Each row has a name. Each question is about the rows just above it.

zudib: [-28 -28   5 -41 -36]
vezu: [-35 -64 -13 -35 -63]
Sikun: [  98  -12 -103  -27    1]
Favof: [ 23  72 -40 -69 -35]
zumus: [-32 -18  16 -46 -20]
Fizo: [ 17  22  23 -38 -27]
Dat: [ 24 -31 -63 -89 -23]
The one value in Sikun and Fizo:	[-27]
Shared by vezu and Favof:	[-35]
Shared by vezu and Dat:	[-63]
Right after [16] comes	[-46]
What comes right after [-41] in the named rows?	[-36]
What comes right after [-31] in the named rows?	[-63]

mas: [  8  14 -69  -2   1 -40 -24  28 -38 -25  25 -48  -5  11   5  26  -8  -8
  41   1  14  35 -30  13  60 -52  21  50 -42   5  64 -62  18  75 -15 -68
  25  45 -68  39  39]
mebi: [ 44 -80   8  14 -69  -2   1 -40 -24  28 -38 -25  25   8  18 -48  -5   7
  -8  -8  41   1  14  35 -30  13  60 -52  21  50 -42   5  64 -62   0  18
  75 -68  25  45 -68]
neki: [ 14 -69  -2   1 -40 -24  28 -38 -25  25 -48  -5   7   3  31  -8  -8  41
   1  14  35 -30  13  60 -52  21  50 -42   5  64 -62  18  75 -68  38  25
  45 -68  39  39 -68]
Paviv: [ 47 -71  -5  44 -80   8  14 -69  -2 -67 -40 -24  28   6 -19 -38 -25  25
 -48  -5   7  -8 -24  41   1  14  35 -30  13  60 -52  21  50 -42  22   5
  64 -62  18  75 -68]
badel: [ 13  -5  44 -80   8  14 -69  -2   1 -40 -24  28 -38 -17  32 -25  25 -48
 -68   7  -8  -8  41   1  14  35 -30  13  60 -52  21  50 -42   5 -25  64
 -62  18  75  25  25]
sonol: [-80   8  14 -69  -2   1 -40 -24  28 -38 -25  25 -48  39  12  -5   7  -8
  -8  41   1  14  35 -30  13  60 -52  21  50 -42   5  64 -62  18 -25  75
 -68  25  45 -68  39]
What comes right after [3] in the named rows?	[31]
Whose row is [ 47 -71  -5  44 -80   8  14 -69  -2 -67 -40 -24  28   6 -19 -38 -25  25
 -48  -5   7  -8 -24  41   1  14  35 -30  13  60 -52  21  50 -42  22   5
  64 -62  18  75 -68]?	Paviv
What comes right after [-71] in the named rows?	[-5]
Where do [-80   8  14 -69  -2   1 -40 -24  28 -38 -25  25 -48  39  12  -5   7  -8
  -8  41   1  14  35 -30  13  60 -52  21  50 -42   5  64 -62  18 -25  75
 -68  25  45 -68  39] appear?	sonol

dol: [ 14  31  75  28   6 -86 -64 -18 -31  79]
zef: [ 14  31 -40  27  -2 -86  -3 -18 -31  79]
domu: [  8 -63  65  20  16 -40 -13 -39  22  -2]
Right after [75] comes	[28]
What comes right after [28] in the named rows?	[6]
Which row holds [ 14  31 -40  27  -2 -86  -3 -18 -31  79]?	zef
What comes right after [27] in the named rows?	[-2]

loz: [-46 -12 -37 -29  74 -67 -13 -52 -31  85]
Nifit: [ 29  43  74 -33  50 -67  17  -2 -26   5]
pogek: [-50 -51  22  50  64 -18  42  16  51  69]
nepa: [-59 -51 -57 -43 -42 -71  50 -72  30 -59]
rofol: [ 29  49  74 -67  50 -67  17 -19 -26   5]
Nevuv: [ 15  57  59   5   5  65 -57  34 -38 -51]
What comes right after [-52] in the named rows?	[-31]
Shared by rofol and Nevuv:	[5]
What comes right after [-42] in the named rows?	[-71]
Right after [-72] comes	[30]
The entry that follows [42]:	[16]
Right after [-50] comes	[-51]
Which value is in both Nifit and pogek?	[50]

Kome: [ 16 -10  13  10  13  12]
mitut: [13 25 28 14 12 50]
Kov: [ 82  25  28 -11  40  50]
The row with [13 25 28 14 12 50] is	mitut

nuro: [  0   0  -8   4  -9   1  -1 -20  -7 -14  -7]
vuvi: [  0   0  -8   4   1  50   0  75 -21 -13 -15]
Ranum: [  0   0  -7   4   1   1  -1 -20  -7   5   5]
sini: [  0   0  -8   6   1   1  -1 -20  -7   5  -7]
Which row holds [  0   0  -8   4   1  50   0  75 -21 -13 -15]?	vuvi
[  0   0  -8   6   1   1  -1 -20  -7   5  -7] is in which row?	sini
Which row holds [  0   0  -8   4  -9   1  -1 -20  -7 -14  -7]?	nuro
What comes right after [6] in the named rows?	[1]

setok: [ -3 -39 -23  28 -40  31 -28  21  70  39]
Lado: [ 31  22 -46  70   3 -34 -57 -41 -47 -53]
Vafo: [ 38 -21 -12  43 -58  27  31 -43 -65  20]
kem: [ -8 -85  68 -46 -10  56 -57 -41  68 -12]
Voda: [ 64 -10 -60  20  69  21 -47 -22   9  13]
nam: [ 38 -21 -12  43 -58  27  31 -43  42 -85]
sidug: [ -3 -39 -23  28 -40 -19 -28  30  70  39]
zup: [ 41  63 -12 -29 -10 -34 -38  30 -24 -52]
What comes right after [-29] in the named rows?	[-10]
The one value in Vafo and setok:	[31]
The entry that follows [41]:	[63]
Shared by Voda and Lado:	[-47]
Shared by zup and Voda:	[-10]
Whose row is [ -8 -85  68 -46 -10  56 -57 -41  68 -12]?	kem
Right after [9] comes	[13]

Zotet: [ 1 52 90 -7  0 51 25]
Biked: [  0  22 -31   0 -77  71 -17]
lurak: [ 14 -65 -10 -18 -33  80   0]
virig: [ 81   0 -83   0  70  14  71]
The entry that follows [-18]:	[-33]
The entry that follows [51]:	[25]
Which value is in both Zotet and Biked?	[0]

figu: [ -6  54   8  80 103]
nov: [-48 -68  14 -51 -49]
nepaz: [ 38  18 -10  16   6]
Givu: [-34 -20 -39 -21 -16]
Vudeb: [-34 -20  42 -73 -55]
mekim: [-34   7 -62  47 -21]
Letet: [-13 -24 -47 -15  10]
zigud: [ -8  15  63 -24 -18]
Bezov: [  0 -62  -3  26  16]
Which row holds [-48 -68  14 -51 -49]?	nov
What comes right after [15] in the named rows?	[63]

Seg: [ 18  13  26  -4   4  10 -17  -9 -13 -16   4 -13   8 -38  -8 -13  34 -52
   6 -26   7  53 -74  23  32  50  30   3  19 -34   9 -21   3 -42  13  17
  19   6  37 -36 -11 -27 -23  29   4  21  18  18]
fesud: [  5 -12  -8 -21 -10 -16  -3   9  -2  21  11 -15 -15  -6 -29 -18  72 -28
 -27  16   7 -50 -62   3 -42   4  28  23 -50  30  42   8  28 -17 -40  18
  -4 -54  23  23  -9  30  -5 -61  12 -24   8  -8]
lanud: [  3   3   1 -34  -1 -16  -3  -6 -24   8 -19  -1   6 -10 -41   4  45 -42
   0   2  49  15 -92  39  26  17  11 -11  15  -6  21 -10   0 -47   8  13
  15  -5  11 -38 -10 -29 -31  21   2  17   4  19]
sones: [  3   3   1 -34  -1 -16  -3  -6 -24   8 -19  -1   6 -10 -41   4  45 -42
   0   3  49  15 -92  39  26  17  11  17 -19  20  16 -12  25 -33  -2  30
  12 -22  42  15  -9  17   2   0  -9  10  48 -20]
Whose row is [ 18  13  26  -4   4  10 -17  -9 -13 -16   4 -13   8 -38  -8 -13  34 -52
   6 -26   7  53 -74  23  32  50  30   3  19 -34   9 -21   3 -42  13  17
  19   6  37 -36 -11 -27 -23  29   4  21  18  18]?	Seg
The row with [  5 -12  -8 -21 -10 -16  -3   9  -2  21  11 -15 -15  -6 -29 -18  72 -28
 -27  16   7 -50 -62   3 -42   4  28  23 -50  30  42   8  28 -17 -40  18
  -4 -54  23  23  -9  30  -5 -61  12 -24   8  -8] is	fesud

gozi: [ -7  -1   1   1   3   1  -8 -32   9  -3   0  -8  27   8   0  -1  -5  -2
   7  -1   0 -13   0   2  -2  -5 -16   5]
getur: [  7  -7   0   3 -14   0 -31 -21  21   0  -1  22 -19 -22   0 -12 -27   0
 -71   2  -1  20  -1 -10   7   2 -31   1]
Kab: [ -8  -1   1   1   6   0  -7 -35   9  -5   1 -20  27   6   0  -1  -1  -2
   6   0   0 -14   0   0  -2  -2  -1   4]
zut: [  5  -7   0   2  -3  -4 -36 -44  26  -1  -1  20  -2 -25   0 -12 -23   0
 -82   2  -1  13   0  -8   7   1  -5 -15]
fiku: [  9  -7  -1   3  -2   0 -29 -17  27   0  -1   9   8 -20   0 -15 -31   0
 -79   0  -1  29  -1  -9  10  -5 -26  -7]
kapo: [ -7  -2   1   0   6   0  -8 -35   9  -6   0 -20  32   6   0  -1  -5  -2
   8   0   0 -14   0   0  -2  -1  -7   3]
lamap: [  8  -7   0   3  -2   0 -30 -12  20   0  -1  19 -18 -22   0 -11 -26   0
 -74   2  -1  21 -13 -10   7   1 -41   2]
lenu: [  6  -7   1   3  -5  -3 -34 -28  26   1   0   0  -2 -26  -1  -9 -25   0
 -85   1  -1  19   0  -9   7  -1 -24  -5]
Rudak: [ -7  -2   1   0   3   0 -10 -37   6  -5   0  -7  31   9   0   0  -6  -1
   7  -1   0 -13   0   1  -2  -2 -13   5]
Tevub: [ -7  -1   1   2 -14   1  -9 -33   9  -3   0 -11  23   9   0  -1  -5  -2
   6  -1   0 -12   0   2  -2  -4 -17   4]
pir: [ -7  -1   1   0   4   0  -9 -36   8  -4   0 -10  31   8   0  -1  -7  -2
   6  -1   0 -14   0   1  -2  -4 -10   5]
Whose row is [  7  -7   0   3 -14   0 -31 -21  21   0  -1  22 -19 -22   0 -12 -27   0
 -71   2  -1  20  -1 -10   7   2 -31   1]?	getur
Whose row is [  8  -7   0   3  -2   0 -30 -12  20   0  -1  19 -18 -22   0 -11 -26   0
 -74   2  -1  21 -13 -10   7   1 -41   2]?	lamap
The row with [ -7  -1   1   2 -14   1  -9 -33   9  -3   0 -11  23   9   0  -1  -5  -2
   6  -1   0 -12   0   2  -2  -4 -17   4] is	Tevub
Right after [22] comes	[-19]
Whose row is [ -7  -2   1   0   3   0 -10 -37   6  -5   0  -7  31   9   0   0  -6  -1
   7  -1   0 -13   0   1  -2  -2 -13   5]?	Rudak

sirod: [ 30  18  -1   6   9  -8 -24  12  -1   7  -1 -28   5 -31  14 -13  25]
ket: [ 16  10  -4   1  -8  -6 -13  -9   5   9  -9   0  -1  -5   1 -15  22]
Zilog: [ 53  19 -10  44   6 -14 -75  10 -11  38   3 -21  19 -37  31 -16  28]
Fad: [ 47  15  -9  44  10 -11 -71  13  -5  35   7 -21  20 -36  30 -19  56]
Des: [-36 -28   0  -8  11  16  12   8  24  -5  20  16   7  23  -6  29 -28]
boru: [ 53  19 -10  44   6 -14 -75  10 -11  38   3 -19  19 -37  31 -24  63]
dukav: [ 53  19 -10  44   6 -14 -75  10 -11  48   3 -21  19 -37  31 -24 -32]
sofop: [ -6  -4  -3 -19 -17   0   4 -75 -13   5  47  25  -6  21 -12  -5   5]
rom: [-36 -28   0  -8  11  16  12   8  24  -5 -11  16   9  23  -6  29 -28]
dip: [ -8  -4  -1 -18 -13   1  10 -16  -9   0  -6  19  -6  18 -11  -3   0]
Kar: [-13  -7  -8 -25 -74   2  14 -21 -12   0  -8  28  -8  26 -15  -1  -3]
Which value is in both dukav and Kar?	[-21]
The row with [ 16  10  -4   1  -8  -6 -13  -9   5   9  -9   0  -1  -5   1 -15  22] is	ket
Which row holds [ 53  19 -10  44   6 -14 -75  10 -11  48   3 -21  19 -37  31 -24 -32]?	dukav
The one value in Zilog and ket:	[10]
Right after [-31] comes	[14]
Which value is in both Zilog and sofop?	[-75]

pobi: [-14  36  15   0  18  -4  16 -27  68  17 -31   1  14 -24  10 -19 -17   0
  26 -31  30  28  37  29 -50 -13]
nonun: [ 28 -39 -19  22  19  44 -16  47  16 -21 -41  -4 -27 -40  47   0  40  -3
  58 -31 -16  -6 -21  21 -12  25]
vovat: [-11  29  -7 -52 -24  20 -17 -45  22  48   5   5 -16   1  11 -35 -10 -13
  21   0  27  28  39 -24 -57 -41]
vog: [ -5 -12  22  12  18  14 -26 -51  68  10 -25   2 -42 -14  27  30 -12  38
   5 -22  -7  10  19 -37  -9 -62]
fefoz: [-31  50  23 -57  21 -48  22 -21 -18 -29 -20 -11  32  77 -28  23 -13 -15
 -13  12  14 -19  29  -1 -26 -22]
sibe: [-30  33  29  -1  50  47  22  18   9 -12 -20   4 -12 -14   2  39   9  14
   8  28 -35   2 -70 -20  20  -8]
The entry that follows [-42]:	[-14]
The entry that follows [-3]:	[58]
Right after [15] comes	[0]
Which row holds [ 28 -39 -19  22  19  44 -16  47  16 -21 -41  -4 -27 -40  47   0  40  -3
  58 -31 -16  -6 -21  21 -12  25]?	nonun
[-11  29  -7 -52 -24  20 -17 -45  22  48   5   5 -16   1  11 -35 -10 -13
  21   0  27  28  39 -24 -57 -41] is in which row?	vovat

rofu: [ 27 -56 -25   1 -23 -47]
Tukot: [ 53  27  89  28 -46  81]
Vitop: [ 90  45 -72  34 -59  -7]
tun: [ 82   0 -62  28  -6 -29]
makud: [ 19  27 -10   0 -11 -73]
Kotum: [ 27 -56 -25   1  -3 -47]
Shared by Kotum and Tukot:	[27]
Shared by rofu and makud:	[27]
The entry that follows [90]:	[45]
The entry that follows [34]:	[-59]
The entry that follows [82]:	[0]

gudu: [ 10  38   0  -4 -25  14  29  30 -29  12 -18  20   0   4 -11  11 -21   8
 -14   3 -26 -16 -17 -31  49  83 -18   1]
Detig: [  7 -21  -6   1 -18  26  45   8 -23 -10 -19  30  -1   9 -10  11 -14  17
 -13  -3  -9 -14 -10 -37  -2  41 -21  22]
gis: [  4 -40  49 -14 -23   8  37 -25 -23  -5  -9  26   1  10 -22   4   2   3
 -21   3 -21  37 -10  -6  18  -8 -39   8]
ruden: [ 37 -28  49 -18  28  -3 -21  33  -1  18 -25  35   0   0  -5 -41  35 -22
  -9  -6   2  20  16   8  35  50   7  31]
The row with [ 10  38   0  -4 -25  14  29  30 -29  12 -18  20   0   4 -11  11 -21   8
 -14   3 -26 -16 -17 -31  49  83 -18   1] is	gudu
Which row holds [  7 -21  -6   1 -18  26  45   8 -23 -10 -19  30  -1   9 -10  11 -14  17
 -13  -3  -9 -14 -10 -37  -2  41 -21  22]?	Detig

niz: [ -6 -22  25  21  -8  62   6 -29  14]
nal: [ 49 -29  -7  -4 -13  26 -24  -3 -49]
vibeg: [  8 -11 -12  30  15  -3   1  49   4]
bolu: [ 11 -96  12   6 -24  12 -23  11 -10]
zuf: [  0  -7   1   6   1  56  -2   2 -34]
zomi: [ 18   3  28 -25  27   2 -10  -5   7]
Napov: [ 21 -14   3 -23 -15  49 -45   7  20]
Dudi: [  2 -35   3 -46 -36   9 -29  29 -47]
Shared by zuf and zomi:	[2]
The entry that follows [-6]:	[-22]
The one value in niz and nal:	[-29]
Shared by nal and Dudi:	[-29]
Shared by Napov and niz:	[21]
Right after [29] comes	[-47]
Whose row is [ 49 -29  -7  -4 -13  26 -24  -3 -49]?	nal

reror: [-17  28 -54 -78  -2]
sotul: [  6 -59  20 -49 -77]
remeb: [-17 -18  52  19 -77]
What comes right after [6] in the named rows?	[-59]
Right after [20] comes	[-49]
The one value in sotul and remeb:	[-77]
Right after [52] comes	[19]
Which value is in both remeb and reror?	[-17]

